In the rows, zero is written as 128.
Each named turn below is shown by a few rows before and after it. Which turns, in which order, take the first row of each later pair to the second? The first pair is answered.
J255 (before => after):
[165 135 124 108 142 141 129 152 144 150 104 129 117  90 119  96 134 115
 132 121  99 155 107 148  95 131] => [138 134 115 107 132 148 121 153 136 137  93 101 127  93 139 119 128 100
 150 118 107 163 114 172  96 132]
[ 65 140 122 118 164 117 128 119 140  94 141 139 145 165 200 213 126  88
 148  80 168 120 145 112 156 119] => [ 94 145 133 113 187 101 147 118 162 116 153 194 136 164 175 187 132 114
 113  85 171 104 145  62 166 108]
[174 121 128  65 144 140 145 125 150 153 133 129 112  76 104 122 115 152
 125 121 101 140 102 148  99 138] => [157 121 125  66 130 149 141 130 138 140 119 102 121  76 118 142 110 141
 138 120 104 146  99 178  96 143]
J98 (before => after):
[123 143 127 116 114 144 143 125 111 101 138 118 125 154 126 123 136 147
  90 122 120 107 154 132 125 130] => [121 141 134 112 115 142 146 121 119 107 134 126 123 154 126 123 140 149
  85 125 125 106 156 128 123 125]
[130  96 123 102 162 121 141 109 159 138 107 120 106 117 137 144 128 124
 118 115 157 123 131 132 134 151] => [146 112 114 137 112 125 117 131 123 124 120  83 137 100 123 104 128 131
 124 141 138 137 111 174 122 144]
[184 167 128 120 115 147 134 142 137 136 141 156 165 110 120  84 136 107
 143 141  99 129 109 123  83 111] => [163 160 135  92 148 143 151 131 160 137 140 177 155 127 142 125 133  91
 147 117 113 123 120 100  87 101]
J494 (before => after):
[120 145 122 115 132 140 141 137 133 115 121 130 144 126 146 152 123 101
 142  98 112 129 114 140 112 105] => [116 145 123 122 131 138 142 131 138 109 126 136 145 131 144 152 124 101
 141  96 118 125 116 135 118 102]
[112 116 118 115 136 141 119 126 118 144 123  79 117 103 105 104 128 130
 137 121 123 143 112 169  99 123] => [ 94 123 114 130 124 140 119 134 110 130 128  72 129 117 113 118 132 127
 138 126 132 141 113 173 109 124]
[175 144 126 103 135 163 123 141 113  96 110 116 152 106 112  76  97 108
 115 107 141 121 130 154 100 133] => [157 146 120 115 121 163 116 145 101  80 119 110 160 117 124  83  93  96
 124 108 144 125 127 162 109 135]
J748 (before => after):
[134 132 124 132 120 130 126 143 122 143 133 131 138 129 118 107 129 142
 113 140 108 128  98 138 111 140] => [130 134 126 114 129 135 138 145 131 144 122 135 135 129 133 126 131 128
 123 127 107 130  92 138 100 132]
[184 143 153  98 168 111 147 137 150 173 153 167  97 121 117 114 139 126
 123 136 132 129 108  55 132 115] => [166 127 145  74 187 115 155 124 160 174 128 153  83 109 130 135 134 120
 132 129 139 138 117  71 127 125]
[101 107 122  97 152 160 113 109  99 135 100  79 116 100 136 171 104 147
 143 130 103 149 152 134 135 139] => [128 122 123 147 123 144 100 119  78 135 136  91 133 107 102 116 109 174
 116 163  97 136 147 120 161 140]
[149 139 158  48 151 146 124 123 151 208 119 153 142 185 114 143 134 112
 140 118 126 135  81  74 104 110] => [134  96 147  39 155 135 116  82 150 204  88 104 104 165 111 143 126 131
 146 148 150 148 107 101 120 156]
Then:
(two turns a pair)
[ 98  55 133  97 163  99 148 102 170 138  50  82  60 119 138 172 140  93
 124 140 166 132 162 131 156 185] => [159 144 141 204  49 113 104 196  97 117 135  98 172 123  93  67 144 104
 101 172  85 130  99 166 134 132]
J98, J748
[113 164 112 128 148  99  90 145 144  97 139  91 116 141 132 103 116 147
 117 192 144 104 124 143 164 132] => [126 176 125 110 178 104 106 153 169 109 144 147 119 155 136 113 118 132
 105 162 137  93 116  99 154 106]
J748, J98
[180 193 117 149 127 168 171 165 106 110 167 169 143 157  91  88 130 130
 103 130  99 175 119 142  69  99] => [127 123 111  73 200 163 192 100 146 116  96 138  72 151 131 167 120 116
 128 108 155 176 168 139  83 146]
J98, J748
[141 114 127  93 143 149 129 124 126 154 105 116 119  80 115 102 116 121
 138 130  88 146 123 163 105 142] => [101 131 121 103 129 154 127 137 111 123 115 112 148 114 151 150 115  91
 160 112  91 139 120 173 111 122]
J98, J494
[149 153 124 109 151 102 115  90 165  92 165  88 177 152 155 131 114 148
 108 149 132 154 144 127 158 133] => [146 162 130  97 159 116 122  98 170  88 164  98 181 157 170 151 115 134
 115 131 124 153 136 126 141 117]
J748, J748
[105 135 129 117 148 131 136 108 136 135 140 105  86 139 131 151 115 126
 134 130 149 127 154 121 142 152] => [122 171 142 141 129 130 143 137 130 135 174 148 113 159 118 131 128 124
 122 120 128 112 132  98 140 118]
J748, J748
[152 113 114 159  45 134  95 120 115 102 150  69 116 103 120  86 125 182
 131 184 112 161 133 151 146 153] => [135 168 125 152  37 157 109 170 107  81 171 118 169 138 155 129 132 128
 156 128  81 155  98 149 111  90]
J748, J255
[188 119 134 131 139 124 142 133 155 174 128 140  83 127 136  84 113 126
 100 151 126  99 125  86 144 141] => [146 128 133 114 155 132 152 140 162 156 127 155  92 157 172 146 116  86
 122 115 132  90 123  76 140 113]
J98, J98
[115 119 113 131 152 135 122 140 122 112 117 121 130 141 176 152 129 101
 128 113 141 150 153 102 142 122] => [130 126 115 167 131 130 118 149 113 108 140 120 141 145 151 118 129 121
 108 142 143 139 151  93 159 129]
J748, J748
[132 128 143  95 139 128 145 118 133 128 120 138 110 113 129 123 138 131
 125 112 123 128 143 107 113 124] => [136 136 143 122 126 121 136 120 126 129 135 145 117 116 114 102 141 145
 116 134 124 118 143  96 125 126]
J748, J748
[125 129 149 137 162 123 133 131 137 160 132 159 147 117 128 152 132 151
  83 121 163 108 134  96 155  99] => [108 144 141 143 138 132 127 146 127 140 138 152 170 130 145 168 129 129
 102 104 156 109 123 110 147  78]
J98, J98
[160 151 132 127 126 141 125 142 123 141 136 155 139 118 115  99 139 143
 119 135 104 135 121 137 106 115] => [161 138 135 110 148 139 135 133 131 152 129 169 126 117 116 108 143 142
 108 127 113 126 126 115 114 115]
J98, J98
[202 160 132 147  94 129 104 158 110 154 155 148 147  91  82  35 122 153
 106 140  91 135  95 151  96 116] => [156 103 119  59 149 141 116 116 143 157  71  94  89  65 135 127 112 127
 152 106 119 164 128 197  72 151]
J748, J748
[102 122 114 122 108 141 104 170 135 105 121  91 157 102 149 124 102 141
 167 143 111 134 115 186  96 123] => [103  89 112 127 146 109 111 120 160 128 126 110 104 108 116 104 107 181
 132 169 152 108 150 117 153 164]
J98, J748
[183 132 147 126 140 126 139 154 137 153 147 164 124 116  99  99 120 141
 101 123 117 117 114 102 103 113] => [176 133 135 118 122 139 126 163 129 147 123 124 131  94 114 105 115 134
 123 125 106 143 108 154  80 119]
J748, J98
[175 118 132  71 159 166 148 136 129 150  86 117  95  76 128  86 114 149
 154 133 126 171 147 166  93 132] => [165 121 117 112 121 164 129 137 100 128  98  79 115  79 124  77 105 153
 162 158 128 172 147 191 113 141]
J748, J255
[136 174 130 178  63 145 108 171  90 104 165 125 192 144 133 124 131 126
 133 126  86 124  83 142 125  82] => [101  91 133  90 177 121 148  75 165 147 108 149  79 144 131 177 128 144
 120 113 168 109 147  69 166 140]
J98, J748
[ 85 115 117  78 150 129 138  94 147  82 104 123  90 117 163 219  98 137
 117 113 102 115 134 164 154 164] => [170 163 123 153  98 121 111 132 115  99 163 146 130  99  94  97 108 184
  70 159  66 111 103 151 156 145]
J98, J748
[114 151 130 127 131 136 146 143 135 118 141 163 158 176 141 163 136  88
 129  84 127 100 123  99 131  89] => [143  95 112 132 124 121 119 103 125 138 100  81 101 107  98 102 125 154
 122 161 147 134 156 152 141 169]
J748, J98
[ 94  83 112 107 170  95 111 104 144  96 110 135 122  93 136 169 102 142
 149 131 144 101 146 109 118 151] => [129 108 111 147 112  99  84 134 104  92 138 113 163  73 113 115  99 153
 139 160 112 113 117 148 107 146]
J255, J98
[134 134 120 158  94 124  90 137 112 113 140  97 122 128  94  93 130 153
 114 163 140 129 134 140 147 154] => [139 150 145 103 150 136 128 144 156 137 140 185 114 150 110 130 141 126
 109  97 138 108 125  82 125 108]
J748, J98
[141  99 129 110 143 131 122 117 137 134 101  72 107  86 114 109 123 127
 133 144 130 151 143 174 106 160] => [103 106 122 143 122 127 112 121 116 106 118  50 128 116 133 133 121 114
 147 149 142 142 146 178 135 154]
J494, J494
[162 134 136 133 120 132 118 135 141 137 154 123 122 101 104  93 130 179
 125 143 107 140  96  95 130 105] => [136 109 133  85 151 138 128 116 158 137 115 104  94  88 136 143 126 159
 151 123 117 156 111 117 110 116]
J748, J748
[155 159 122 189  87 137 116 141  94 104 157 115 152 134 116  75 139 145
 122 162 119 115 119 124 149 128] => [165 130 124 160 141 120 136 108 125 134 140 144 103 128  95  73 141 165
 104 163 141 105 145  78 159 148]
J98, J98
[ 98 115 113  93 131 145 140 109 130 135  95  98 120 132 159 163 134 121
 144 126 156 157 136 161 137 147] => [152 136 121 154  94 131 122 125 109 148 141 125 143 130 102  81 139 157
 103 160 145 144 119 139 152 145]
J98, J748
[150 138 110 159 105 138 108 152 117 132 138 137 133 106 124 126 141 113
 143 130 106 108 128 141 136 111] => [150 115 115 114 144 135 120 129 144 157 108 147  96 100 124 140 141 116
 143 114 117 108 138 124 134 122]
J748, J98
[148 110 101 142 126  98 117 111 118 122 171  79 112  97 114 116 141 183
 147 176 103 117 138 161 138 137] => [141 148 120 110 159 101 153 135 147 123 191 164 126 140 144 161 151 134
 147 107  91  94 117  99 122  74]
J748, J98
[ 77 129 126 191  74 109 136 145 100  77 152 121 157 104 123 144 125 118
 152 183 144 102 137 139 173 147] => [102 104 134 182  96 100 138 120 119 103 138 126 127  85  96 109 126 151
 134 198 154  99 147 121 184 166]
J98, J98
[116 120 106 147 129 132 118 125 133 105 131 119 123 164 154 159 118 153
 137 131 164 127 166 115 137 160] => [122 150 114 154 124 143 123 148 132 104 150 150 146 180 151 160 125 133
 132 115 145 127 147  97 126 128]
J748, J748
[138 118 101 188  94 113 107 116 111 111 154 103 137 129 126  93 126 135
 134 141 161 121 143 133 141 154] => [151 127 120 143 146 117 135 123 150 138 151 179 128 140 128 116 134 120
 120  89 159 104 139  73 125 122]
J748, J98
[124 171 132 129 149 130 143 128  98 104 154 194 153 128 121 149 148  95
 108  69  99  98 141 106  63  72] => [142 105 107 127 142 122 113  81  85 118  98  93  99  55  96 106 135 147
 112 142 117 136 168 172  70 159]
J748, J98
[117 145 132 117 133 115 136 141 140 125 148 129 154 151 140 153 125 115
 121 111 124 111 143  95 143 103] => [137 144 137  94 149 116 141 133 155 148 132 143 140 128 132 138 130 122
 114 105 116 119 141  96 129 105]
J494, J494
[138 100 123  94 133 123 119 110 131 136  96 103  99  78 120 129 116 135
 134 140 131 160 143 156 110 154] => [ 95 149 129 123 107 131 132 151 113  91 139 141 160 136 157 164 121  87
 151 103 119 129 116 134 119 101]
J748, J98
[ 96 135 132 167  97 115 136 119  86 112 106  60 124 141 124 162 124 116
 119 148 143 167 145 147 151 142] => [ 97 137 149 140 146 106 163 109 124 129 119 133 111 174 119 179 132 112
  96 115 157 136 148  71 164 118]
J748, J98
[141 121 157 122 147 103 156 115 159 119 163 174 136 108 109 119 152 138
 138 112 123 119 136 107 140 124] => [156 128 144 135 108 109 134 124 134 110 161 129 152  84 105  92 147 148
 148 132 104 139 131 159 123 132]
J748, J98
[123 191 152  97 111 147 147 164 133 145 139 141 151  99 109 112 111 109
 107 122 126 110 107 126 143  67] => [102 138 139  93 119 132 133 119 133 148 104  73 108  72 105 108 104 131
 111 165 157 128 139 156 170 128]
J748, J748
[127 124 141 122 177 139 167 126 131 139 119 191 122 166 142 138 129 148
 123 119 153 104 147  90 169 124] => [109 153 134 140 137 154 154 165 103 111 131 169 169 183 164 157 125 128
 150 112 137 115 134 124 157  99]
J98, J98
[154 158 118 201  76 122 125  98 106  83 155 106 157 120 119  77 143 124
  80 192  86 129 112 128 197 124] => [180 142 146 104 171 123 177  80 179 138 123 196 105 116 119 112 146 113
  69 122  86 122 117  59 161  99]
J748, J98
[106 165 112 149 104 122 125 166 132 117 128 130 145 116 162 129 112  87
 154 130 122 111 117 123 137 141] => [103 147 105 150 103 118 121 144 131 117 116 104 130 106 157 120 107 101
 154 149 131 119 127 134 151 164]
J748, J748
[150  90 109  72 142 129 106 116 133 133  69  35 129  78 139 106 122 156
 127 173 141 184 130 189 102 183] => [ 71 110 102  75 142 137 117 127 130  85  85  54 163 148 202 199 131  96
 161 131 156 159 127 176 118 140]
J98, J494
[116 123 137 157 130  87 110 120  99 113 148 127 113 183 102 122 179 107
 126 118 139 106 127  71 143  98] => [145 133 138 163 111  90  99 136  82 113 154 122 126 159  85  88 177 115
 123 126 117 121 116  97 128 100]
J494, J98
[129 164 141 138 113 110  93 165  95 125 128 130 162 127 125  73 121 143
 128 135 108 177  94 138 118 122] => [ 84 149 151 103 169 104 125 140 135 124 121 170 129 165 147 136 127 124
 126 100 143 145 119  75 147 115]
J494, J98
[110 123 123 152  92 140 105 136  92 106 130  80 142 124 141 122 118 129
 139 145 116 139 107 170 119 140] => [106 132 127 133  99 151 119 154 101 102 127 101 150 128 156 142 119 105
 143 118 109 138  98 166 103 120]
J748, J748
[161 111 134 123 150 116 126  96 150 175 123 113  71  65  81  69 135 152
 113 158 122 146 111 112 150 178] => [105 113 143  83 190 123 151  96 179 160 110 151  70 114 134 159 139  99
 138  96 144 124 115  77 151 146]
J98, J98
[129 105 136 118 154 129 141 148 110 111 123 127 141 147 122 137 133  88
 142 116 149 126 135 121 117 128] => [131 112 132 133 135 132 133 157  98 106 129 114 149 139 119 125 131  92
 141 123 138 135 134 138 118 127]
J98, J98
[ 99 106 121  83 152 134 136 120 128 131 105  98 104 112 153 145 131 112
 129 113 149 129 129 130 143 151] => [131 148 132 135 120 130 131 157 109 126 165 144 150 133 121  95 142 121
 101 126 124 109 103  94 149 120]
J748, J748
[149 146 114 146  91 131 125 126 117 131 146 134 138 114 119  89 111 144
 119 142  91 115 127 138 132  99] => [128 151 116 126  94 147 129 133 115 122 133 121 144 120 150 130 109 113
 139 123  84 129 123 156 114  87]
J255, J748
[118 131 114 151 100 154 113 142 125 102 153  96 107 176 164 145 112  96
  96 141 163 167 106 116 143 120] => [140 126 114 161  95 147 105 140 122 112 150  88 101 160 143 108 111 115
  88 161 166 174 113 121 144 132]
J98, J98
[110 102 129 118 151 112 111  89 131 128 103 107  90 123 144 125 141 144
 129 128 154 140 128  75 150 168] => [129 160 132 168  92 130  90 147  89 109 144 113 164 133 154  99 144 126
 133 122 106 146  87 112 119 121]
J98, J748
[102 131 119 120 116 130 123 138 109 120 121 111 140 143 160 145 127  92
 155 129 106 129 132 138 106 127] => [100 106 122 108 143 115 133 106 123 132 107 108 106 138 145 143 125 114
 136 136 135 130 154 119 125 146]
J748, J98
[ 74 105  75 115 131 126 125 125 132 145 122  91  98 101 129 150 120 130
 140 166 139  99 151 185 133 150] => [ 55 143  86 136 134 124 133 146 135 128 160 148 128 152 138 170 126 107
 136 136 138  68 134 132 150 106]
J748, J98
[129 108 133 128 124 119 137 110 157 144 128 131  94 142 143 145  92 101
 124 117 108 117 147 127 120 118] => [122 120 130 134 103 123 132 124 144 128 137 119 109 143 152 145  90  94
 132 119  98 117 138 142 116 111]
J98, J98
[125 140 140 126 146 132 140 136 142 121 145 173 143 156 132 148 131 102
 135  97 120 132 113 109 124 100] => [144 108 125 139 124 127 112 109 125 128 115 102 115 103 109 103 124 143
 130 155 131 158 129 163 128 158]
J748, J98
[130 126 153 122 151 121 130 110 149 134 148 148 130 122 123 121 108 113
 136  90 122 121 154 126 136 124] => [134 116 155 135 144 112 125 109 137 133 153 134 131 115 115 106 106 128
 126 108 131 123 161 130 152 139]
J748, J748
[140  76 135 107 100 141 107 152 108 123 134 136 119 129 130 167 149 114
 131 149  95 137  98 191 101 115] => [152  80 135 130  86 130 101 151  97 127 146 135 124 127 115 141 153 133
 119 170  93 135 100 182 115 118]
J748, J748
[137 143 128 112 111 152 125 146 118 131 116 125 143 112 132 131 124 122
 147 121 105 159 116 160  94 113] => [114 120 122  90 140 144 137 120 138 132  97 128 117 118 142 161 126 119
 151 117 127 152 135 146 107 128]
J748, J98
[126 125 113 122 115 128 115 118 117 128 116 106 123 117 136 113 122 139
 135 141 126 127 129 144 137 128] => [131 143 122 116 119 134 124 136 119 129 125 126 135 122 143 125 124 123
 137 113 109 120 122 135 117 103]
J748, J748
[117 135 147 119 123 139 130 166 104 109 119  85 160 129 163 183 111  89
 155 127 108 135 124 174 110 147] => [158 103 157 136 152 107 133 126 125 151 135 120 103 117  95 112 124 157
  97 173 140 108 154  99 154 183]
J98, J748
[149 152 122 126 106 141 123 166  91  93 138 158 165 110 100  81 144 102
 117  90  94 137  57 144 121  77] => [ 99 115 106  87 120 155 117 135  94  80  85  99 140 100 146 133 134  80
 152  78 118 155  76 193 121 114]
J255, J748
[108 122 141 115 141 134 111 125 105 106  85  62 171 118 149 128 153 101
 157 106 122 102 135 151 114 181] => [ 92 118 147 115 165 123 125 118 126 106  97  94 165 149 153 148 160  98
 147  93 141  81 142 103 132 166]
J748, J98
[133  92 133 101 144 130 133 106 138 139  95 118 101  99 129 141 116 129
 125 128 134 132 147 153 120 148] => [164 143 149 140 119 130 135 151 129 140 144 169 151 122 108 103 123 130
 106 118 103 116 120 122 114 105]
J748, J748
[ 97 135 127 101 117 131 162 119 137  82 114 114 106 136 129 155 126 106
 149 149 148 118 172 165 147 144] => [ 92 146 132 126 112 122 159 124 134  73 140 129 118 156 120 146 130 107
 139 158 153 108 172 136 168 138]
J748, J98
[159 139 140 134 135 108 131 128 134 140 150 181 129 131 114 115 144 135
 110 127 124 106 113  88 119 130] => [135 101 130 102 151 111 128  91 145 142 111 140  92 114 127 139 137 139
 126 136 147 126 138 110 121 160]
J748, J748
[164 139 122 118 108 140 126 140 125 147 109 107 137 103 119 116 136 143
 126 135 115 152 133 132  97 144] => [128 118 115 117 117 137 125 121 123 135  98  87 123 116 139 146 136 140
 138 136 142 151 148 138 119 158]
J98, J748
[129 110  82 140 127 135 144  92 132 125 100  77 111 100 146 150 104 137
 140 119 169 127 143 173 110 174] => [161 174 103 173 106 144 151 149 119 125 158 154 172 132 133 124 111 120
 116  86 125 108  99 133  92 104]
J748, J748
[175 170 127 160 102 111 166 174  89 117 163 117 123 174 117 106 141 133
 106 168  93 145 126 153 135  86] => [199 149 135 139 142  97 173 146 117 145 150 137  85 161  99  92 144 157
  87 171 108 139 147 124 147 107]
J98, J98
[113 108 103 164 149 133 134 108 145  91 169 148 146 177 130 153 118  94
 119 138 115  79 100 102 155 101] => [161  99 112 127 176 134 146 101 170 134 149 172 119 144 108 126 115 107
  96 136 101  88  98  88 129 107]
J494, J494
[130 142 110 152  99 127 112 124 116 116 147 107 138 125 113 100 122 150
 129 150 122 138 118 155 130 137] => [141 121 115 128 129 113 128  98 141 137 135 125 104 123  98  97 129 167
 112 148 139 133 133 118 142 148]
J98, J98
[ 88 165 112 173  86 129 105 100 122  73  85  90 185 141 136 127  97 126
 126 159 183 135 127 181 113 153] => [ 96 149 122 177 121 108 123  68 145  94 104 139 153 166 107 114 105 151
  90 162 212 102 150 102 155 163]
J98, J748
[160 168 149 117 138 157 128 151 145 124  90 111 111  66 150 124 105 100
 139 118  70 133  98 178  74 116] => [175 160 144 168 114 139 108 140 125 122 109  95 111  60 112  68 105 133
 118 167  81 131 108 172 111 141]
J748, J748
[152 165 141 128  85 148 139 184 129 116 130 146 134 161 131 100 142 103
 125 128 103 125  94 170  94 112] => [105 132 124 107  97 143 133 152 128 100  96  92 109 154 152 141 136  96
 149 132 131 136 114 205 102 152]
J255, J748
[129 135 106 122  92 134 118 101 105 120 134 109 125 133  95 101 148 168
 116 147 152 147 139 126 161 140] => [121 154 116  65 120 152 142 120 127 123 120 143 140 144 132 158 146 120
 141  87 136 151 122 126 118 102]
J748, J748
[ 81 120 136 132 145 128 129 118 131 107 137 126 130 146 163 172 117 117
 139 108 146 108 143 116 146 127] => [100 109 143 138 162 115 137 102 140 120 138 140 116 142 146 149 122 135
 117 118 152 102 151  92 156 132]
J255, J748
[146 131 142  75 181 135 156 131 165 141 116 175 117 149 166 180 130  99
 136  76 112 116 133  98 116 111] => [167 115 131 160 128 108 118 105 127 138 154 131 110 136 101  83 130 170
  89 174 132 107 156  92 179 162]
J748, J748
[171 143 152 139 147 145 139 142 132 152 121 140 146 115 141 163 106 124
 144 109 116 128 114 123  94 125] => [171 123 137 167 133 129 125 119 122 147 122 107 126 102 114 129 102 160
 127 152 135 126 133 129 127 166]
J748, J748
